Each named turn below is shown by a few rows before and after it. Which turns, in which order, take the first row of each later pair to the second? The first pair is answered.
nota:
[  7 -12  -2  21 -35   5  28  -6] -> [ -1 -15 -16  32 -17   9  29 -23]
[ -1  17   0  22  12 -20 -27   5] -> [ -1  21   6  13  10 -18 -30  13]
[-30  -8   8 -44  -4  16   8  14] -> [-17  -6   9 -47 -12  13  15  13]
[ 21 -30 -31   1  53  13 -51 -79] -> [  9 -33 -15 -11  65  12 -81 -40]
boduf:
[ 22  10  23 -14 -58  -3  23   5] -> [ -4 -23  12 -22 -44   4  47  -2]
[  0 -14 -14  -1 -27  12  74 -40] -> [ 42  39  17  12 -53  -6  37  -1]
[-27 -33   1  -4   1  -6  15   9] -> [ 21  -2  -4   4  -6  11 -10 -37]
dafa:
[ 14  35  -7  36 -13  -5 -24  18] -> [ 17  33   0  26 -38  -6   7  20]
[ -1   0 -22  13  47   2 -33 -12] -> [ -5  -5  19 -28  -8  11  -6  50]
[-10  -1  11 -31  -2  18 -35  24] -> [-12 -16  -8 -25 -24  19  35 -14]
[-24 -11  21 -10 -41   1  56  26] -> [-26  -6 -28  47  33  -3  12 -44]
Pairs:
Between the rows of a pair lie 2 to 3 turns.
[ 16  26  14  17   1  13  15 -21] -> [-26  -4   8  16  20  -2  29  -4] : dafa boduf dafa
[ 30  25  36 -24 -42  15  -9  39] -> [ 49  20   6  -1 -42  16  36 -34] : nota nota
[  5 -27  -1 -18   3  39  -3 -36] -> [ 11   8  17   6 -39 -12  40  16] : boduf dafa boduf
[ 24  32   4  11  -4 -11 -28  12] -> [  4  22   7  12   0 -20 -19  44] : boduf boduf boduf
[-16 -16 -10   4  32 -10 -13   7] -> [ -7   2  -2   3  23 -18 -29  21] : boduf boduf
[ -7  27  10 -22 -18  -2   6  45] -> [-30   9 -23   6  37 -10 -20  17] : dafa dafa boduf
[ 11  12 -22  15  10   1  44 -70] -> [ 10  19  40 -41 -48  10  35  28] : dafa dafa
[  8  20 -19  45  12   5 -26 -39] -> [-14  -7 -25  26  -7  12  36 -47] : boduf dafa boduf
[ 23  25   5  31 -21 -17  18  -3] -> [-15   1  20  12  -3 -16  -2  46] : boduf dafa dafa
[  9  17  18   9 -40 -13  30  41] -> [-26 -34 -24   1   7  17  49 -23] : boduf nota
[ 27  48  19 -25   2  21  18 -18] -> [ 14  36  -4  -8  26  19  22 -41] : nota nota
[ 28  39  17 -20  -8  15 -37  12] -> [ 20  34  -7   3  22  14 -42 -23] : dafa nota dafa
[-20  -7  -1  13 -11 -21  46  48] -> [  3   4 -30  42  36  -5 -10 -30] : dafa nota boduf
[  7 -53 -17 -19  41  42 -37 -42] -> [ -2 -57  16 -59 -12  45   4  16] : nota dafa
[ 54  30  11  20 -27  11  13 -54] -> [ -1  13  28  14 -36 -29  59  33] : boduf nota
[-32 -25  -9  -7  24  11 -40   7] -> [-27 -24 -28  12  23   7 -12 -34] : nota dafa dafa
[-29 -31  15 -39  10  13 -21  48] -> [-10 -31 -25  -8  -2   7  55 -44] : nota dafa
[  9  -7  -7 -14  30  29 -57   0] -> [  8 -17  -5 -24  25  38 -42  -4] : nota boduf boduf
[-46 -50 -34 -15  37  21  66 -39] -> [ 71  70  30   2 -41   9 -13 -11] : boduf dafa
[ -4 -20  -2 -11  19   8 -30  15] -> [ 29  14  -2  14  -2 -10 -25   6] : dafa dafa boduf
[  7   2 -14  19  35   5 -25 -23] -> [-20 -19 -17   9  40  -1  -5  -4] : boduf boduf
[ 19   9 -12  12  10   2 -13 -30] -> [ 21  -3  -1 -15  -2  24 -16 -18] : dafa boduf boduf
[ -8 -25   1 -29  -1  21  -3 -18] -> [  3   7  16 -13 -30  -8  17  18] : boduf dafa boduf
[ 30  25  -5  12 -10  -1   2 -30] -> [ 14  12 -20  21  23   2 -17 -29] : nota nota
[ -3 -42 -23 -18   2  28  29 -46] -> [-16 -36  -4 -27  31  26 -38   5] : nota dafa
[  1   6 -17  22  56 -17 -78 -12] -> [-45 -41 -13  -8  60  -6 -49  23] : nota boduf
[ -6   5 -33  26 -15  -6  86 -42] -> [-50 -28 -48  29  54  -8  26 -24] : nota nota
[  7 -27 -23 -13  22  43  -4 -80] -> [ 47  50  39   0 -23  -7 -60  26] : nota boduf nota
[ 11  23  -8  -6 -19  42 -10 -35] -> [ -5  27 -25  33 -12   3  22 -35] : boduf nota dafa
[-29   3 -27  -6  21   8  -5 -12] -> [ -1  15 -13 -20   0  27  -8 -22] : nota dafa boduf
[ 13  47  32   7 -55 -23  18  68] -> [ 27  53 -25  71   2 -30  14 -38] : nota dafa
[ 24  24  -5   8  38  15 -45 -45] -> [ 18  23  16  -8  31  13 -63  -8] : nota nota
[-11  13  38 -13 -20 -13 -13  69] -> [ -8  15 -15  47  50 -14 -44 -11] : dafa dafa
[  6   7  -2   9  26   7 -45  -5] -> [-21 -14 -29  18  20  -6  23 -18] : boduf dafa dafa
[-13 -29  -9  -5   1   5  65 -25] -> [-14 -18  31 -33 -24   8  36  34] : dafa nota dafa
[-23 -23 -28   3  19  -1 -15 -28] -> [-30 -20   5 -31  -7  -1   3  26] : nota dafa
[ -9   6   2  19  10  -9  20 -36] -> [-25 -11  12  -9  22  14  -9 -22] : nota dafa boduf
[-19  11 -15  56  11 -42   2  24] -> [-31  -5 -24  55  15 -38  13  16] : boduf boduf boduf
[ 16   6 -12  28  -7   7  44 -22] -> [-19 -22  -9  12  47  18 -17  11] : nota dafa boduf
[ 16  15 -13   1  19   3   8 -33] -> [  4  17   8  -3  -5 -17  25  20] : nota boduf dafa
[-47 -41 -12  31  29 -26  -9   6] -> [  7  12  18  27  -5 -29 -58  28] : nota boduf boduf
[ 19  17  -7  15 -49   4  68 -35] -> [  4  24  -1  26  41   6 -80   5] : nota dafa
[ 12   2   9 -10  -8 -24  60 -15] -> [ 33  30  12   9  -3 -34  29 -22] : nota boduf
[ 34   9  39 -50 -75  29  28   2] -> [ 37  49  38   3 -72 -26  21  32] : nota nota boduf
[ 49  39  29  -3 -17   6 -34   3] -> [ 21 -14  -2 -23  -4  38  18 -56] : boduf nota boduf
[ 15  -3   9  -1 -24  14  50 -28] -> [-16  10  21  18  24 -21 -23  42] : dafa boduf
[-52 -30 -26 -30  -3   4  46 -45] -> [  0  31  22 -22   8  -2 -81  10] : dafa boduf nota
[ 22  11  -7  -8 -12  26   6 -35] -> [  5  -1 -20  -1  19  24 -10 -37] : nota nota
[ 33  32  13  11 -46 -23  40  17] -> [ 38  22  -5   9 -36  -1  47 -38] : boduf boduf
[ 12  15  12 -17  12  12 -48  -9] -> [ -9 -15  14 -47  -6  23  -6   2] : boduf boduf dafa
[-17  12  -6  52  22 -38   7  23] -> [-28  -7  -4  32  45 -14 -26  28] : boduf nota nota
[ 31  35  27 -15 -16  41 -31 -10] -> [-29  -4 -21  19   7   7  59 -26] : nota boduf dafa
[-24 -26  -9  17  44 -14 -25  19] -> [-19 -22  19  -9 -18  -8  28  45] : dafa nota
[-12  -7 -23  23  55  39 -15 -32] -> [ 20  13  33 -30 -36  51  23  28] : dafa nota nota
[  7   7  26 -17 -60  -1  34  42] -> [ 16  15 -30  44  20 -10 -16 -53] : nota dafa
[-10 -22 -15   1 -25   2  66 -53] -> [-15  -1  32 -18  17   3 -74  36] : nota dafa nota
[-12   5  11 -39 -32 -13  20  28] -> [ 11   6  -8 -34 -34   2  36 -25] : nota boduf
[-37   3  27 -26 -23 -29  55  33] -> [-29  11 -19  34  52 -30   3 -46] : nota dafa
[ 14   7 -23   8  16  17   6 -54] -> [-28 -21  10 -42   8  16   2  36] : dafa nota boduf
[ 24  17 -16  23  29  13 -46 -51] -> [-20   9 -30  49  33 -43  11 -19] : boduf dafa dafa
[-58 -31 -34   2  75  -6 -27  34] -> [-14  27   1  21  47 -29 -64  67] : boduf boduf
[-22 -13  11  -7  51 -17 -38  47] -> [ -9 -21   0 -23  55  12 -51   4] : boduf nota
[ 18  21  12  -1 -23  -5  -3  27] -> [ 27  32   5   8  -4  -7 -17   7] : nota dafa dafa
[ 24  -2  29 -15 -44   0  16  14] -> [ 25   5  -2  14  18   0 -46 -24] : nota nota dafa
[-40 -37  22 -40   9  27   4  41] -> [ 59  47  27  -8 -37  16 -13 -17] : dafa boduf dafa
[-31 -38  30 -46  -9  25 -20  51] -> [ 50  49  23  28 -47 -15 -16   1] : nota dafa boduf
[  3  -2  19  -6 -15 -16  42  48] -> [ 22  -6  -6  -1 -10   3  56 -23] : nota boduf
[ 20  19  27  -2 -21   0   8  30] -> [ 29   8   6   1 -16  14  34 -24] : nota boduf boduf
[-37 -24   1  -3  24  -9   5  22] -> [  8 -18  -6 -10   3  24  10 -41] : nota nota boduf
[-40  -6  12   1  11 -15 -13  58] -> [ 22  39  21  15  -7  -6 -48  20] : boduf boduf
[ 19  11   5  -8 -18  -6   1   6] -> [ -5  -7  -1 -10  16  -6 -18  11] : boduf dafa dafa
[-17 -32 -39  11  24  -5  26 -27] -> [ -1 -18 -18  -5  43  12 -46  -9] : dafa boduf
[-41 -52  17 -27  18   4 -23  81] -> [-19 -52 -39  17   1  -1  79 -36] : nota dafa
[ 15   2  20 -18 -45  10  26 -25] -> [-42 -33 -14   2  19   2  15 -28] : dafa boduf boduf
[-21  18  38  -9 -42 -38  33  33] -> [-30 -10 -18  11  -3 -13  52 -64] : nota boduf nota
[ 15  -9 -21  -5 -23  16  46 -24] -> [ 35  32 -15  28   7  -2 -28 -13] : boduf nota dafa
[  4  15  25 -20 -17  10 -14  29] -> [-10  -3 -11   7   2   3  30 -32] : dafa nota
[ 13   3 -11   2  19  15 -54 -26] -> [ 18   0 -19   4  -9  15   3 -49] : dafa nota dafa
[-34 -36 -14 -20  51  27 -21 -11] -> [ 25  15  31 -42 -47  25  21  22] : boduf dafa
[-16 -45  -1 -27 -10  18  34   0] -> [ 10  -7  17  -8 -42  -5  35  29] : boduf boduf nota
[ -9  55  -1  23   3 -32 -14  47] -> [  0  55 -12  30 -25 -35  43  17] : nota dafa
[-21 -32  16 -45  31  12   4  46] -> [-16 -25   5 -27  55   9 -26  32] : dafa dafa nota
[ 12 -29  36 -61 -36  41  43  27] -> [-55 -52 -10   0  30 -10  61  32] : dafa boduf boduf
[-26 -17 -31 -24  14  14  33 -40] -> [ -4  19   0 -21  33  11 -58   6] : dafa boduf
[-45  10 -21  24  40  -4 -39  23] -> [  0  -5 -27 -14 -21  40  33 -57] : dafa nota boduf
[-24 -22 -13 -24  25   3  30  22] -> [-12   8   0  -5  23 -18  -6  55] : dafa boduf boduf
[  5 -29   0 -46  -4  48  14 -42] -> [ 52  28  11  -6 -41  17  19 -46] : boduf nota nota
[ 10   7  28 -19 -14  12   4  15] -> [ 14   6  -3   7   9   9   9 -32] : nota dafa
[-22 -28   0  -8  58  15 -42 -14] -> [ 21  21  28  -7  21   5 -63  14] : boduf nota
[ 37  52  -2  25 -27 -31  -5  -4] -> [-26  11 -19  35   7 -52  22  27] : nota nota boduf
[ 16   3  17 -19 -22   4 -15  20] -> [  2  -9  16 -22 -18  -1  -4  29] : boduf boduf boduf
[  0  13   9  -1  -4 -17  49  -3] -> [-18 -19   1 -25  31  12  23 -18] : dafa dafa boduf
[ 17  13   6  -3  15  19 -59  -4] -> [ -9 -17 -12 -10  32  28 -40 -24] : boduf boduf
[-10  10 -18  13 -11 -25  33  10] -> [-16  12  -4  -5   4 -17 -16  43] : dafa boduf dafa
[-26 -13 -11   4  39   0  -5   2] -> [ 21  16  20 -19 -29   9  12  10] : boduf dafa nota
[ 34 -15   0 -16 -50  -5  20 -21] -> [ 16   7  -5  32 -19 -53 -14  17] : boduf dafa boduf
[ 12   7  21 -11 -10   6 -10  43] -> [  3 -12   1  -7 -24   6  44  15] : nota nota boduf
[  8  11  -8  16  26   1 -39  -9] -> [-24 -11 -25  22  19 -16  25  -8] : boduf dafa dafa
[ 34   5 -17   0   3  20 -19 -56] -> [ 47  16   5 -22 -27  25 -17 -27] : dafa nota nota
[-27  -3  11   4   3 -30   1  68] -> [-21 -10 -30  42  26 -33  33  -7] : nota dafa nota
[ 52  21  14 -21 -30  37 -21 -32] -> [ 45  35  35 -17 -37  16 -27  14] : boduf boduf boduf
[ 24  20 -16  26   7   1  12 -44] -> [ 24  28  30 -12 -18   8 -17  31] : nota dafa nota
[ 46  47  52   0 -45 -48  15  25] -> [  7  -8 -15  27   4 -42  70 -67] : dafa boduf boduf
[ -4   1 -56   9  38   4  12 -58] -> [-23 -13   4 -57  28  25 -40  40] : dafa boduf nota
[  0  -4  35 -27 -29   2  -3  52] -> [ 13   0 -25  33  -3  -4  25 -57] : nota dafa
[-43 -17 -22  14  53  -5 -17  29] -> [-38 -13 -37  28  53 -14   8  -5] : nota dafa dafa
[-40  -6 -13   9  15 -14  -9  19] -> [-16   6  -5  -4  17   7 -48   3] : boduf nota nota
[-29  21   8  36  29 -19 -28  -4] -> [-52  -5  12  11  31  -2 -25  12] : nota boduf nota
[ 35  52   2  72  34 -35 -60  -6] -> [-39 -49 -29  21  88  18 -39 -26] : dafa boduf dafa
[ -8  10  -2  28 -16 -19  33  29] -> [-15  -1 -12  22 -10 -16  43  19] : boduf boduf boduf
[ 39  19  19 -16 -32  17  -5 -14] -> [ 16  -5   2 -15 -31  25  35 -26] : boduf nota boduf
[-20 -14  19 -10   4 -17 -20  41] -> [  2   7  15   5 -27 -31  20  26] : dafa boduf boduf
[  8  38 -18   5  37 -10 -34   6] -> [-19  15  -9 -27  -7  -8  31  45] : boduf dafa nota
[-13 -39 -17   1   0  -3  30 -49] -> [ 32  21  -4  35 -11 -25 -11 -43] : boduf nota nota
[ 15  20  30 -22 -32  17  -2  42] -> [ -2  -3 -29  20  11   6  32 -47] : dafa nota
[-10   1  24 -13   8  -5 -28  27] -> [  1   0   0   4 -22  -9  39 -27] : nota dafa
[ 28  14  -8  -8  12  17   3 -36] -> [ 11  23  11  -1  12 -14 -15  31] : nota boduf
[-10  12  -5  -4 -17  16  42  -5] -> [  4  24 -12   6 -14  17  28 -25] : boduf nota
[-33 -17 -28  20  26 -10  19  -2] -> [ 12   7 -15  26  25   7 -26 -38] : nota boduf
[ 19  28  -8  30 -49  -9  50   3] -> [ -5  15 -37  58  31 -11 -25 -14] : boduf dafa
[ 31   9 -26  11  33  34 -48 -54] -> [ 46  22  26 -39 -46  42  -9  10] : dafa nota
[-25   1   1  26  28 -37  -3  32] -> [  6   4  20  -6  29  11 -58  20] : dafa boduf dafa
